D: rows in several groups, each row roughly a mix of its group's directions:
D (114 x 11):
[[ 13  14 -20  18 -19  13 -22   0   6  -6 -13]
 [-10  26   0 -12 -26  23   7   2   6  -3  13]
 [  9 -34  -4  -6   5  17 -16 -10  15  10   5]
 [  9 -13 -14 -13   0 -10 -10  14  30 -20   9]
 [-18 -10 -10  14  31 -18   4  17  -2   2  -4]
 [ -9 -17  -4  28 -10  15   0 -11 -14 -23   3]
 [ -6  35  18 -11   1  14  10  -7  12  13  -4]
 [  3   1 -10   3 -16  15   8  -3   2 -36  19]
 [-11  12 -23   2 -20   9  10  -5  -2 -23  20]
 [-24   8   4 -21 -14   4 -11  -7   9  28   1]
 [ -2  11  41  -5  -2  -7  11   0  -4  -6 -17]
 [-21 -15  10  12  11  17   2  -1  13 -20  21]
 [-10  29   2  -4   8 -24   8  21  -5  -7 -13]
 [  2 -11 -22  12  -9   9 -14  -1  -6 -34   2]
 [  9 -22  -3  -5 -15   2 -33 -15  13   6   5]
 [-12  21  30   4 -19 -13  -2  -8  -8 -13   7]
 [-11 -10  -8   4  10  34  21  -5   1 -18  -5]
 [-23  16  25  13  -7  13  13  -7 -10  -8 -12]
 [ -2   8  27   3  24  -7   2   9  -6  20 -20]
 [  1 -15 -24   2 -16  21  -7 -16 -11  -1  20]
 [  2  -2  15   5  -4  24  12 -16  -1  32   9]
 [ -5 -20 -12   8  26 -20 -13   3  -2  21  -7]
 [-19   7  15 -15 -12  20   3  -3  25  -6  18]
 [ -9 -26  -5 -11  -9   1 -21 -10   7  21  19]
 [  1 -22 -16   9 -14  18 -12  -3  15 -13  21]
 [ 14   9   9  -9 -23  17  19  -1   7 -14  21]
 [-17   0  29  11   8  27   5   0   6  -9  13]
 [ 23   7  -6 -22  -9  -5  10   7  24  14  16]
 [ 19 -29 -20 -11   7  -4 -10  -9   2  10  16]
 [-17 -19 -11  27  -1 -11  -8  -1 -10 -24   3]
 [ 14  16  -3   9 -16  15 -16  -7  -2   5 -32]
 [-13 -18   0  12 -18  27  -2 -19   8 -10  12]
 [  9 -13  17  -4   3  34   1 -12   6  10  18]
 [-25  26  16   8   9  -5  12  14 -13   2  -9]
 [ 20  -4 -14 -20  -4  23   4  -5  15  18  12]
 [  2  29 -15   1  14 -15   6  -1 -20  20   1]
 [-11  16  20  14  -4   0  10   0 -22 -26 -10]
 [  7 -10  -4   7 -10  42   8  -9   4  -3  12]
 [ -3  21  10 -30  -7  14  13   3  19  10   2]
 [-14  23  23   0  16 -10  11  10 -10  12 -16]
 [ 17  -5 -37   7  -7   1 -21  -1   1 -11  -4]
 [-27   5 -14  -8   4  -9  11   3 -19 -18  21]
 [ 29   7  11  11  12  -3  26   0 -11  16   1]
 [ -3  -7  21  12  23 -19  22   6 -14   6  10]
 [-19   9   4 -14  31  -5  17  -8  -6   8  17]
 [ -4  22   6  22 -15  12   9   4  -6   4 -28]
 [ 20 -23 -25  -2 -15   7 -10 -12   0 -10  14]
 [ 16  20  -3 -16  12   0   7  14  -7  32  -4]
 [ 15  12 -25 -16   8  11 -15 -11  23   4  -8]
 [  2  10  30   2  26  -2  20   3   9   9  -9]
 [  7  31  13  -7 -22  10   9   0  -3 -17 -11]
 [-13  21  14  15  10   1  21  11 -19 -16 -10]
 [  9  14 -27  -1  21  15   1  21   7  10   7]
 [  9 -23  12 -16  16  19   8   0  20  13  10]
 [ -3  17   6  -1  13 -27  -1  12 -16  22 -14]
 [ -3 -28  -1   7 -11  -6   2  -3 -10 -17  31]
 [ 18 -28 -10   1   1 -26   9  11 -10   0  12]
 [ 14 -21  -6 -11   2  26   5 -19   3  16  14]
 [-25   4  10 -12  -8  20  -1 -15   7  24  13]
 [  6  11   1  11 -14   6  -5 -31  13 -25  -7]
 [ -6  26  23   4   4 -21   1   1 -10  11 -21]
 [ -8 -22  17  16   1   4 -13  -5  19 -26   7]
 [ 11  15   7 -10  -3  -3   4  -6  -1  39 -16]
 [  8   5  -1 -20  -7  21   1  -6  27 -24   5]
 [-20  10  -5 -21 -16  -3  21  16 -15   6 -11]
 [  7 -39 -21   5  -4   7  -3  -7   0 -12   8]
 [  0   8  -7 -14  -8 -22   8  16 -13  15 -28]
 [  6 -11   0   3  18  13   3  -3  33  16  19]
 [  2  23  18  10  -3   7  25   5 -11 -21  12]
 [  6  10 -27  11 -12 -27   1  10 -17  -9   2]
 [-20  -7  23  26   9  18   0  -9 -11   1  -8]
 [  5  22   5   8   8 -17   5  18 -16   0 -28]
 [-28 -19  10   2   8  24   1 -18   1   9   7]
 [ 21 -14 -19  19 -24   6 -13   2  -7 -12  -3]
 [ 18  -3  -2  11  26 -28   9  17   2   9  -3]
 [ -1 -14  -2  -6 -18 -12  13   9 -18 -24  23]
 [ 14 -24 -16  -3 -12  23  -4 -17  14   5  10]
 [ -8  12  39   1  17  15  -5   2   4   8  -3]
 [  6 -25   5   1  27  -7   0  12  -2  25  10]
 [-31 -15  10  10   8   4   7  -7   4 -26  12]
 [ 19  11 -11   2 -25   3 -17   3  -1 -10 -27]
 [ -6  16  20 -19   8   6  15  -6  19  21  11]
 [-23  10  35  -7   9  -1  12 -10   4   2 -10]
 [ -8 -22  13  12  -1  -4 -24 -28   2  10  -3]
 [ 14 -24  -4   2 -15  21 -10 -17   6 -11  18]
 [ 15  21 -25  -9 -12 -19  -4  18 -10  -4  -2]
 [ -1 -25   7  22  21  10   8   1   7 -17  16]
 [  6 -17 -18  -5  -7  22  -9  -1  16   4  28]
 [ 15  11  14  -6 -24 -19 -16 -10   6   5 -21]
 [-13 -13 -24  -1  14 -11   7   5 -13 -21  20]
 [-12  13   7 -11   4  30  23 -12  16  -5   0]
 [ 10  -5 -33  -9 -12  23  -5  -1  13 -13  -4]
 [  4 -11   6  18 -15  36   3 -17   0   3  -4]
 [ 15  -6 -19 -11  -5  21  -8 -13  24  -3 -17]
 [ -7 -18 -23  18   4  18  11  -8  -8 -23  -2]
 [-12 -10  11  -1  32 -22   3   3  -2  19  -9]
 [-11   8  21   5 -10  35   2 -13   9 -10  -3]
 [ -5  16 -11  11 -21  10   7  -1 -18 -10  28]
 [ 12 -16  -4 -12  -6  22 -14 -14  26  -1  13]
 [ -5 -25  -7   4   8  21  -8  -8   9   0  30]
 [-18  28  26   6   6   8  18  -2  -9   2   2]
 [  6  19  -3 -16 -13  -5  -9   3  -6  36   5]
 [ -1   7   9 -11 -12  32  -1 -12  21 -19   0]
 [  7 -13 -19  -7   6  36  -4   1  17  -8   5]
 [ -3  22   4   5   0 -29 -14  16 -16  17   2]
 [ -1  29 -18 -14   0  -9  12  19  10  12 -14]
 [-14  10   4 -20   9  24  20  10  11  12  16]
 [ -3 -14  23   9  28   7  14  19 -14   0  -3]
 [-29  11  17  21  10  17   9  13  -2  -4   4]
 [ 17  26 -13  -2  28 -12   3   0  -1   7 -15]
 [  7 -19 -28  -5  -5  16  -2  -1  13 -11  24]
 [  2 -25  16  13   9  26   2 -16  16   6  -3]
 [ 12 -26  -3  26  15 -11 -11   0 -16  -8  -8]
 [ 25 -27 -16   8  -8 -11  -8   6   2  19  -1]]

which group is each row in? (one row of each group first):
[  1   7   3  -6  11 -23  -5  21 -10  32  -5] -> (115)
[  2  16  15 -18  17  -8  18  -3   5  29   0] -> (56)
[-14  10  41  -5   8  -1   5  -4  -7 -13   2] -> (15)

[-14  -6  19  35   7  16   3   0  -5  -6 -14] -> (15)
[ 15 -18   6  -7  12  30  11 -10  15 -10   9] -> (15)
[  0  13   9  -4   2   6 -10 -25  20  15 -26] -> (115)
[  0  32   5  -4  -4 -14  -3   4 -13  12 -27] -> (56)
[-10   7  -9   2 -31   3   1 -24   2 -24  -1] -> (115)
[ 15  -5 -27  13  -9   5 -17  -2  -1 -22 -17] -> (115)
[ -7 -32  13   1   2   5 -13 -21   5  -4  21] -> (15)
[  5  17  -7 -18 -32 -22   6   5  -1  -7   3] -> (115)
[  6  -1  14  14 -14  30   7 -17   2  11 -19] -> (15)
[ 12 -39  -3   0  -3   1  -9   7  -3  -9  20] -> (115)
[ 22 -17  13   5 -16  20 -17 -17   6   7   7] -> (15)
